One turn moves each row of this set onto another row. After a few examples, where does it send each row asked below?
zet: [-12   9   2   5  -1 -18  -9 -11  15  -1 -19  -8   7 -16]
Pafid: [  4  13   0  -1   7   5  -8  -9  19   2  -4 -12  -9 -12]
rutaf: [  2  -3 -19   3 -21   0 -10  -5  20   2 -17 -19   4   7]
guna: [  3  -2  -7   6   8 -10 -34  -7  12   7  -5 -23  -1   3]
bofo: [ 10  11  -5   6 -14  -4 -13   7   5   7   1  -9  12 -11]
munan: [  3   0   4  10  -1   1 -12  15  13  -3  -3  -5  14  -3]
lufe: [  6   6  -2  -1  14  -4 -15   3  19   4  -8 -18  -4 -22]
nudiz: [ 14   4  -6   5 -24   0  -7  -8  14   2 -14 -11   5 -12]
Tamam: [  0 -11  -6  24  -5 -15 -21   1  11  12 -11 -20  11  -6]
luf: [  1 -10 -17  15 -12  -5 -19   2  21   5 -14 -27   7  -9]
fipe: [ -3   3   6  14  -5  -6  -9  -1  26   2   4 -15  11   8]
Pep: [  9   8 -14   0  -5 -15 -17  10   6  14 -10  -1   0  -1]
sol: [  8   4 -16  -3  -5  -3  -7   6  21  10  -9 -11  -7  11]
noved: [ 15   2   3  10  11   3  -5 -12  12   1  -4 -22   1  -1]
Lan: [ 17  -9   2  10  -5 -15 -13 -11  16  15 -11 -10 -15  -7]
sizi: [ -5  -3 -13  10   1  -4 -18 -14   8   9 -26 -10 -10 -14]
mipe: [  8  11   5  18  -2 -13  -8 -10  24  13 -13   0  -9  -4]
Mabo: [ 15  12   1  12 -13  -9 -18 -19  17   4 -10  -4  -4  -6]
dimip: [ -8   1 -14   8  -6 -13 -15  -2   5  16 -14  -4 -12  -6]
Panuf: [  0  10   3   8  -6  -9 -13  -9   2  11   1 -21  11 -14]
totar: [-11   5  -1  13   7   5 -13   8  23  -1 -12 -11  11   0]
gidin: [ 12   7  -8  -1   8  -5   2  -7  20  -1 -10 -16   0   7]
debe: [ -1  -9  -9   4   5  -8 -26  -3   5   2 -11 -23  13  -2]
gadu: [-13  -5   9  16 -13  -4  -5  -4  23   3  -1 -15  -1  -3]
Teku: [ 12   4   2   2   7 -22 -18   8  13  16 -15  -9   8  -7]
nevab: [  0   3  -4   5   1  -3 -20   6  29  19  -7 -15 -12   6]
muzab: [  4  -8   6   4 -14   6  -3  -8  14   3 -18 -17   0 -17]
Bep: [ 11 -15   9   9  -4 -11 -17  -8  21   2 -16  -9  -7   5]
tife: [ -6  -1  -3   1 -10   0 -18 -13  22   1 -24 -15   3  12]
ribif: [-10  -3  -5   7  -9 -15 -18  -2  20   6 -27  -2   3 -15]

Pep turns into nudiz
Teku turns into muzab
Now find these:
mipe turns into noved
luf turns into dimip
gadu turns into guna
Lan turns into Pafid

One turn moves each row of this set onto another row. After a few examples, where does it send each row asked below?
dena: [  1   1   4   8  10   5   2   4 -11  -2  -7  23  11   4  -6   1 -12   6
 -13  13  -6 -10  -1   0 -20]
Pof: [-11   9  -7  14   5   8   5 -16  -6  -4 -13  16 -13   5 -14   6   2  12
   6  -2  10  17  -4 -17 -12]
vedav: [-14  10   2  10  -9 -13   9 -11 -16   8  -2  12 -10  -6  -2   2   7  14
   0  -8  18   7   4   5 -10]
Bukuz: [-14   3 -13  16  -1  -2  10 -10 -20  -1   0   8  -9  -5   6  12   5  26
   0   2   1  18  -1  11 -15]
maki: [ -1  16   4  20  -3   9  -2  -3 -16   0   2  14  -7  -4 -13  10  -6  19
   8   4  -9  14 -10 -12   0]
dimum: [-19  -5   0   9  -4   7  19   0  -7  -4 -20  21  -8  -2  -8  -2  -4  11
  10  16 -18   2  -7   8 -22]
lezep: [-12   4  -4   5 -10  21   6  -5 -11   4 -19  -4   0  -5 -22  19  -1   9
   6   1   5   7   5  11  -7]
bezu: [ -6 -20   3   5  16   6  17   6  -9  -2   3  20  -9  -7  -9  -1   3   2
  -2  -1  -9  -5  -3   1 -18]
zek: [-13  -4   1   3  13  10  10   5   1  -3  -4  14  -8  -3  -1   1   1   6
 -19   6 -10  10   3   0 -22]
safa: [-15  -4   8   3  -4  -2   3   2 -20  -3 -16   7 -18  -2 -12   9  -4  -4
  -2  18   6 -11  -5  -8 -13]
Mas: [ -8  10  -7   7  -5 -12   7  -3 -21  14  13  20   4  -5  -5  15   2  20
  -3  -1  -5   6   2   4  -7]
Zuv: [ -5  -3  10  -3   1  -8  -1 -10 -18   0  -1   6 -14   7  -6   5  -7  -1
  -7  11 -20   0   2  -4  -9]
bamer: [-14 -17  -1   9 -12   1  15   2 -18   1  -9  12  -9  -1 -14   7  -8   0
   4  24 -10   4  -6  -5 -13]
buni: [-11  -3   1   9 -11   9   5  -2 -10   0 -11   5   5  -4 -28  24  11  14
  10  -5  -8  -7  -8   6  -4]
Bila: [-13  15   2  15   0  14   6  -5   0   4 -21   4  13   2 -23   7  -1  12
   1  -7   0   5   3   6  -6]
rer: [-12   8  16  -5   8   3  -4   3 -10  -3 -11  11 -14  -1  -4   5   2   3
 -11   3 -15   5  -3  -6 -21]
Fesi: [ -8  -9   6   7  -3  10  14   1 -14   0  -4  15 -20 -10  -6 -12   4   2
   5   2 -11  -9   4   9  -7]
rap: [-22  13  -3   2   8  -1   1  -6 -24  13  -7  22  -9  -8  -4  13   5  22
   9  -7   4   7  -5   5 -13]
suz: [ -7  15  -1  -2   1  12  12 -13  -1  12   3  14  -6  -5  -4  12  -3   4
  15   9  13  -3   5   9  -5]
momig: [-10  -3 -11  11   3   3  15 -12   1   0 -11   5  10   9 -28  19   0  16
   4  -4  -7   0   3   6 -10]
vava: [ -3   2  -9  15  -3   0  16 -14  -3 -14   0   9  -2   4  -5  15  21   7
   4   2   3   2  -7  -7 -19]
rud: [ -6  -5   0  12   6   6   6 -14  -9  -2  -9 -10   8   4 -19  24  -6   9
   4   4   5   0  -1  10  -5]
Gamib: [-11  -4   9   6   1   3   4   0   1   0 -12  33  -4   0 -11  -4  -9  18
  -1   6  -8 -11  -5   5 -16]
korev: [-13  19  -8   9   9 -11  19  -8 -23   6  -3   9   5   0   4  10  10   8
   7  -1   1   5   0  10 -19]
rugi: [ -7  -2   1   1   3   7  13 -10 -24   2 -11   6 -13   3  -3  -7  -7  -8
   7  12 -17   2   8   6 -10]
Miva: [  6  10   0   2 -14  11  13   0 -10   2   5  18   5 -10  -9  14  14  -1
  10   0   7  -2  -3  -3 -14]
zub: [ -8   9   2   9   3   5   3   4 -14  -9 -15   3  -5   2   2   3  -4   1
 -14  20   1 -11   2   2 -18]
Bubuk: [ -4  -3   0  14   2  -8   8  -5 -34   5   2  15   3  -8  -5  11   6  12
   7  -6   7  15 -10  -1 -16]
lobu: [  0  17  -1  11  12   3  12 -11 -11  -3   6   5  -9   0  -5  20  -8  18
  18  12  -9  -2  -6   8  -7]
mifi: [  0   9  12  15  -3   2   1  -1  -9  -5 -10  -4   6  -2 -26  17  -2  17
   1  -8  -1  -7  -3   6  -6]

lobu turns into maki
Bukuz turns into Bubuk
bamer turns into safa
Now find these:
rud turns into mifi
Zuv turns into rer

